Each row is where one point has got to under a steady rotation. How many steps took it there?
The counts run from 0 to 788.
[ 18 -29   4  -6  -8 -29 -35   4 -47  32  -2 -22 -19 -22 -22   8  34 -10
 -20  33  -8  10  27   1  -5  -8  12 -12  31 -26  24   4   1 -48   3  32
 -17 -51 -10  -7  53  -2  30  -1  18  39  -7  23  21  28 -42 -20  25  45
   8 -17  31   9  -8  17 -18   4  -9  19  -1  25 -51 -35   9  -9  22   9
  17   2 -62   1  52 -38  11 -36  19 -10 -19 -20 -19  12  56 -13]  287
[ -4  11 -32 -18  22  -9 -10  22   7 -25 -34 -19 -10  -6   4   1  43  -6
  32  17 -41 -24  -5   5   0  48  -1  17  46 -27 -19 -26 -20 -17  19 -23
  48  -4  30  42  11  14  17 -43 -12  31 -57  24   5  29  11 -19  10  71
  44  25 -34  16  -3   7  47  12  20   6  26 -23 -12  25 -13  -1  24  24
  21  -6 -42 -30  34   5 -35  29  28  -3 -22   0  43  20  48  -3]  140
[-44  20 -25  32 -17 -16 -10  29 -49  16  -8 -21  23  11 -16  -9  20  -2
  20  59 -11 -33 -12   1  13  -8 -20  38  22   0  34  -6 -46  -4  23 -40
  11   2  10   1  38   0  10 -17   0  54 -18  18 -14  10   2  26  35  27
  32  -8   0  20  39  49 -14 -24 -24  31  -6   2 -47 -15  33 -33  -3   0
 -24 -16 -68  -5   0   3  18 -45  31  -5  10 -40   2  -1  34 -15]  707
[ 13   5 -15 -12  -7 -54  -9  25  10 -42 -36 -12 -15  29  -3 -20  45  -7
  26  11 -34 -11 -19  14   5  52  -1  19   5   4 -20 -13  -1 -11  20 -24
  32 -17  33  40   5 -13  12 -14  -3  26 -44  13   5  29   8 -32   7  69
  54  20 -45  12   4  -1   9   8  -3   8   3 -30  -9  18   1   4  18   7
  19   6 -24 -43  32   0 -52  29  32 -17 -13 -23  35  29  56 -17]  640
[-12 -17  -4 -12  12 -29 -20  23 -45 -19 -42 -20  13 -17   2 -16   1  -3
  12  29 -21 -52  -2   2  14  23   3  13  50 -23  14  -4  -7  -6  17  -5
  53 -16  -6  22  49   6  16 -22  20  23 -38  30   7  28  18 -32  48  68
   3  10 -16  41 -14  18  -4  21 -30  18  24   8 -23  17  24 -21   9 -12
  -3  -5 -21 -20   6 -22 -46  -4  33 -41 -40 -35 -12  14  63 -15]  750
[ 15 -11  12  -7 -15 -20 -39 -11  -1 -29 -27  -6 -14 -28  23 -14  -5  -4
 -15   5 -26  -5   7   9  20  33  27 -43  29 -34  13   5  24 -19  -5  12
  39 -39  34   9  41 -16  18 -24  31   6 -76  -4  12  15  -1 -30   3  64
  15 -21 -18  36 -18  17  12   7  -9  15  -5  37 -41   6 -21 -13   0 -14
  27 -23 -20   3  20 -18 -41  18   1 -52 -25 -25 -16  39  51   6]  2
[ 21   5   3 -11  -6  -9 -36  21  38 -26  -3  -9 -36 -11  -3 -23  35 -27
  -1   7 -34   7   2  37  26  59  14 -18  -4   0 -19  11  25 -27  -7 -22
  50 -40  51  30  15 -22  -1 -26   4  13 -83 -11   6  16   0 -37 -18  62
  51 -14 -13  22  -4 -11  44  14  20 -10  -6  12 -26  17 -28   1  13  23
   5 -17 -27 -15  40  -7 -23  27  13 -13  -4   7  32  45  32  12]  75
[ 13   9   0   1   3   4 -35  13   1  38  18 -15 -35  -5 -41   4  80 -35
  -8  20 -50  26  27  20   0  17  11 -23  17  -2 -15   4   0 -49  -1   0
  -2 -29  43  16   5   1  12 -19 -12  36 -36   2  30  27 -39 -15 -29  33
  44   5  29 -12  15   2  41  -9  24  11 -19  11 -38 -26 -27  -5  32  22
  35 -10 -42 -18  35 -16  11 -14  -5  36  22  16  13  34  30  -3]  328
[  2   5  28  31  -7 -15 -21   4  -9  46  25 -18  -9  19 -31 -13  68 -32
  -3  29 -40   1   0  33   9 -15   4  -9  -4  13  -4  -6 -19 -16  16 -28
  -5 -26  42  28   5  -5   4  20 -19  35 -19 -22  31  13 -44  -4 -22  14
  56  -6  31 -25  53 -18   4 -38  -9  28 -54   9 -28 -36  -4 -14  12  -6
  10 -21   0 -33  -8 -16  18 -36  -7  28  52  -9 -10  26  35 -26]  771
[  4  20 -10 -14  11  14 -26  21  31 -31  -4 -10 -30 -22  -5 -16  33 -35
  20  25 -27  -9  -3  20  33  66  -5 -20  13   7 -14   6   6 -15 -11 -29
  61 -24  42  27  24  -6  -4 -35  15   3 -87  -7  10  16   5 -31 -12  53
  48 -11  -3  28   2 -18  46  10   8 -27  -1  22 -37  35 -21   4  10  19
  -7 -16 -30 -12   3   7 -18  21  15  -2 -18   5  28  47  21  14]  472
[-13  -1 -31   6  12  14 -32  26 -19  29  14 -20 -14 -33  -8   5  23 -18
   0  46  -7  -1  19  -4  -3  11 -13   9  28 -15  25  -5 -25 -48   1   1
   2 -39   0  -6  46   1  19 -27   9  45 -39  33  19  18 -31   0   7  38
  30 -22  41   7   1  19  10   8   8 -14  15  34 -63  -4  11 -11  16  35
 -16 -10 -83  22  23   0  39 -33  39   5 -10  -1  10   9  29   3]  180
[-11   3   3   8  -1  19 -43  34  -3  -7  21  -7  -8 -27  23  -7  26 -20
  11   0 -37  27  17  34  -2  23  10 -14   7 -38  -2  -1  23 -38 -23  -8
  41 -54  40 -10  40 -13   5 -31  44   6 -51  11 -10   8   7 -13  -2  71
  23 -28 -12  55  10  21  -1   7 -22  26 -39  30 -52  10 -34 -14 -12  18
   6 -39 -41  18  47   8 -15  -2  39 -32   0  -6  15  38  17   2]  330
[-20  -9  -3   5  -8 -44 -18  28 -69  29 -11 -32  11  -7 -27  18  43   3
  11  44 -15 -15   9 -12 -13 -26  -1  28  43 -30  27 -12 -18 -27  20   3
  -6  -9  -8  -2  39   9  18 -13   6  53   4  26  18  25  -8   2  31  42
   6   9   3   9  16  46 -15  -6 -25  43   4  -8 -50 -24  14 -22  20  -9
  22   1 -66 -15  34 -14   2 -43  25  -5   3 -27 -11   3  52 -21]  497
[  4   2  26 -17  19  -4 -19  51  -4 -18 -20 -20 -14 -17 -28 -17  34 -27
   5  17 -38 -34   0  15  25  49   5  -7  66  -4  -9  13  -3 -10  -4  -7
  71  -4  22  40  31  15   5 -34  -1   0 -47   5  25  31  21 -43  -1  65
  16  18   5  48 -12  -9  39  37  -1 -20  -2  19 -26  14  -6   8  12  -2
  11   3 -11 -15   1 -32 -46  13  17 -12 -32 -24  10  49  33 -11]  468
[  3   1   0  13 -11  10 -49  36   6 -20  20   1  -9 -16  10 -21  15 -26
  11   9 -14  27   3  35  18  35  18 -27 -17 -10   8  10  21 -33 -27 -21
  39 -55  41 -13  38 -28   3 -16  34   1 -56   3 -11   7   8 -24   1  70
  31 -46 -13  44  15   3  -6   6 -30   5 -38  26 -58  14 -25  -2  -9   3
  -2 -32 -37  16  29   5  -9  -2  36 -32  -4 -13  14  42  19  12]  727
[ 19  17  21   2 -10   2 -32  14  15  32  13 -22 -33   0 -42   5  70 -38
 -11  24 -51   3  17  23  19  23   2 -26  19   7 -14  19   2 -30   4 -19
  15 -24  62  25   5   4  14 -19  -5  34 -51 -25  24  24 -27 -13 -35  22
  34  -5  12 -15  33   8  53 -12  36  11 -26  22 -35 -24 -42 -12  14  20
  32 -11 -27 -16  17 -10   5   4 -24  41  23  -4  -3  42  30  -4]  366
[ 46 -22  17  -4  -5 -31 -30 -18  -1  19  -8  -7 -30  -8 -13  -6  44 -19
 -29  21 -26  -3  13  12  15  36  11 -34  22  12 -14  12   5 -37   4  12
   9 -37  30  25  15   0  10 -13 -29  36 -54  -4  52  18 -49 -41 -12  31
  57  -2  43 -24 -11 -13  27  16  37 -12   7  33 -15 -19  -7  -9  44  26
  27  -7 -34 -11  32 -37   4  -1 -13   7  -1  -4   0  32  63  -5]  324
[-31  16  31  37  -5  -8 -21  24  -7  -9  -2  -6  34   1  21  -5  18  -4
  24  20 -24 -18 -12  35  28   7   5  13  10 -11   7 -18  -6   3   5 -42
  59 -13  36  15  27   6 -13 -24  22  11 -40  -6 -19   0  17   8  15  51
  27 -30 -26  55  47  23 -25 -21 -38  47 -55   4 -30   0  -4 -19 -21  -1
  -6 -47 -20   1  -7   2 -23 -15  30 -36  31 -37  14  29  24 -20]  414
[ 26   2 -16   3 -18 -46 -14   3  13   7 -17  -4 -25  33 -20  -2  70  -7
   5  23 -20   2 -13  14  11  29  -2   7   1  16 -18 -16 -15 -43  22 -19
  -3 -12  38  38  -5   1   0 -13 -35  55 -41   5  20  14 -27 -23 -15  37
  73  14   0 -26   3   1  19  -8  46   6  14 -20  -5 -12  -2 -11  33  34
  34   4 -57 -36  59 -19   1   7  16   7  14   0  37  17  56 -15]  282
[-17  -6  -4  46 -15 -30 -15  -8 -54  28 -16 -16  17  12  13   9   6  10
  -9  51   1 -30 -13 -10  10 -23  -6   4  19  -9  33  -8 -29 -11  23 -13
  -5 -21   1  -9  49   3   4  -6  -3  58 -25  11  11  13 -24  18  35  27
  38 -16  12   2  20  46 -31 -35 -26  39 -11  31 -30 -14  29 -38   0   0
   4 -41 -51  10   2 -11  30 -44  13 -33  20 -40 -16   1  62 -32]  455
[-34  14 -24  42  -8   3 -22 -22 -33  32   7 -28   1   4   5   5  31  -6
  10  49 -15   1  -4  10  -6 -18 -11  -9  -8 -27  20 -21 -33 -16  15 -42
 -11 -30  35  -8  26  -2  17  -7   5  60 -39 -24  -1  15 -41  33   5  13
  33 -22   8 -13  43  33 -14 -54 -10  49 -41  28 -58 -18  10 -28   1   6
   1 -48 -43  -4 -13  13  38 -34   3  22  46  -6 -14  -3  40 -12]  699
[-25   5 -28   8  32  41 -19  13   3 -19   6 -15 -14 -29  38 -18   3 -27
  38  23 -26  -5   1  19   1  28  -7 -16   3 -26  -1 -19  -6 -14  -8 -40
  43 -53  36  -2  42   4  20 -26  39   1 -69  12 -12  20   7 -12  14  71
  19 -24  -5  43  10  -7  -2  -2 -29   6 -31  38 -53  33 -17   2  -1   8
 -23 -49 -12   7  -3  17 -14   8  42 -21   1   1  16  21  24   8]  586
[-15 -22  -5  23  13   5 -24  22 -22  18  13 -23 -16  -7 -12 -45  23 -32
   9  54 -10  -6  -7   7   2   6 -10 -13 -11   9  28  -6 -20 -17  -4 -23
   5 -58  -2 -24  43 -21  19  16  18  18 -23  -2  11   9 -32 -11  19  47
  10 -25  31   9  31 -25 -42 -19 -68  -9 -36  39 -58 -10  27   5   5 -20
 -34 -23  -8   2 -17 -17  16 -51  37 -14  13 -18 -15  11  30 -20]  230
[ -3 -18  -4  33 -21 -34 -24 -15 -26 -30 -30  -4  17  18  36 -31  -6  14
   9  36   0 -15 -29  18  12  13   3  -8 -23 -11  31  -1   4  -7  10 -34
  18 -38   9 -13  37 -26  10   1  19  22 -48  -7  -6   4 -11 -16  36  59
  29 -27 -26  23  18  15 -50 -25 -68  43 -28  19 -37   0   9 -18 -15 -29
 -12 -36 -18  -3   3 -11 -24 -14  20 -65   2 -48 -15  16  53 -20]  200
[  8 -22  25  44  18 -12 -27  -7 -20  -6  -5   8  32  12  46 -18  22  -2
   8   6 -11 -25 -11  25  19  19   1  -5   0 -11 -16 -27  -3  -8  14 -21
  61 -39  24  23  34   7 -10 -20   0   4 -49  15  17  -2 -12 -27  24  60
  48  -4  -4  40   8 -17 -43   0 -25  20 -29  26  -5   9   9 -21   4  10
   1 -53   4   3   8 -19 -29  -5  38 -65  27 -34  11  19  58 -33]  777
[ 10   5 -12  15  10 -13 -10   9  -8  21  -5  -6  13  22  -3  10  66  -6
  22  24 -40 -23  -2   3  -4  12  -9  31  22  -2 -32 -36 -31 -32  35 -25
  28  -4  41  49  -4  21  -9 -23 -35  42 -31  23  27  20 -15  -7   0  36
  67  26   4 -11  21   1  20  -7  36  16   5 -24   3  -1   1 -10  33  33
  28 -18 -34 -30  37  -9   0   1  18  12  32  -9  41   3  59 -18]  782
[  4   0  17  -1  15  10 -40  -6  -8 -17 -14 -20 -14 -30  26  -9   3 -11
   2  -2 -43 -11  15  19  25  28  21 -45  36 -41  -4   1  20  -3 -10   1
  47 -40  41  16  36   9  34 -22  23  -1 -69 -14  19  17  -1 -18  -1  55
  14  -5  -3  43  -1   1  21  -1 -12  26 -30  45 -29   3 -21 -10   1 -23
  24 -33  12  -3  -7 -18 -44  15 -16 -27   1 -26 -20  42  48  -2]  655
[ 16  -8   1  22 -21 -32 -20 -30 -48  37 -22 -14  -1   2 -14  23  28   4
 -35  37 -19 -33   3  -7  21   1   5  -4  44   0  21  11 -22 -26  28   6
  -2 -11  20  15  33  11   6 -17 -33  56 -40  11  36  18 -47  -2  13  15
  51  -1  36 -24  -1  44  15  -2  28  22  24  26 -17 -22  15 -31  25  22
  24 -18 -59  -5  19 -33  28 -20 -14  -4   0 -32 -15  12  67 -28]  210
[ -3  12  15  42 -17 -34 -18   9 -25  41   3 -11  18  21 -26  12  65  -2
   6  44 -27 -10  -4   6   8 -12  -7  29  20  13  -5  -3 -29 -33  29 -25
  -7   5  32  23  -2   7 -11 -18 -31  65 -14   2  26   5 -20  12  -2  12
  67  -6  21 -14  52  35  -5 -28  19  30 -18 -10 -23 -36  12 -34  12  21
  20 -18 -53 -17  29 -19  26 -27   4  10  34 -26  12  19  50 -35]  168
[-16  29 -24  26  10  11 -16 -27   7   8  -2 -21  -6   5  14   0  43 -15
  28  20 -47  -2   0  15  -7   8   4 -22   5 -17 -22 -31 -23 -12  19 -47
  11 -19  68  30   4  10  22 -19 -15  54 -65 -18   9  19 -39   6 -21  25
  45   1  -9 -25  40  14  31 -51  15  43 -44  14 -25   4 -28 -22  15  15
  30 -41  -3 -32  -9  21  -4   1 -16  23  44  -4  16  13  47 -12]  698
[-25   2  12  17 -28  -6 -27  37 -20  23  25 -28 -17   0 -57 -39  44 -43
  12  58 -21  -3  -2  10  11   7 -10  -8   1  18  33  26 -19 -20  -4 -33
   5 -26  19  -2  26 -23  19  13   9  25 -17 -21   4  19 -22   1   2  34
   9 -35  26   9  50  -8  -1 -24 -40   6 -41  20 -73 -25   7   5  -4 -21
 -28  -9 -28  -4 -22  -6  14 -60   6  24  26 -18 -14  31   7 -15]  516
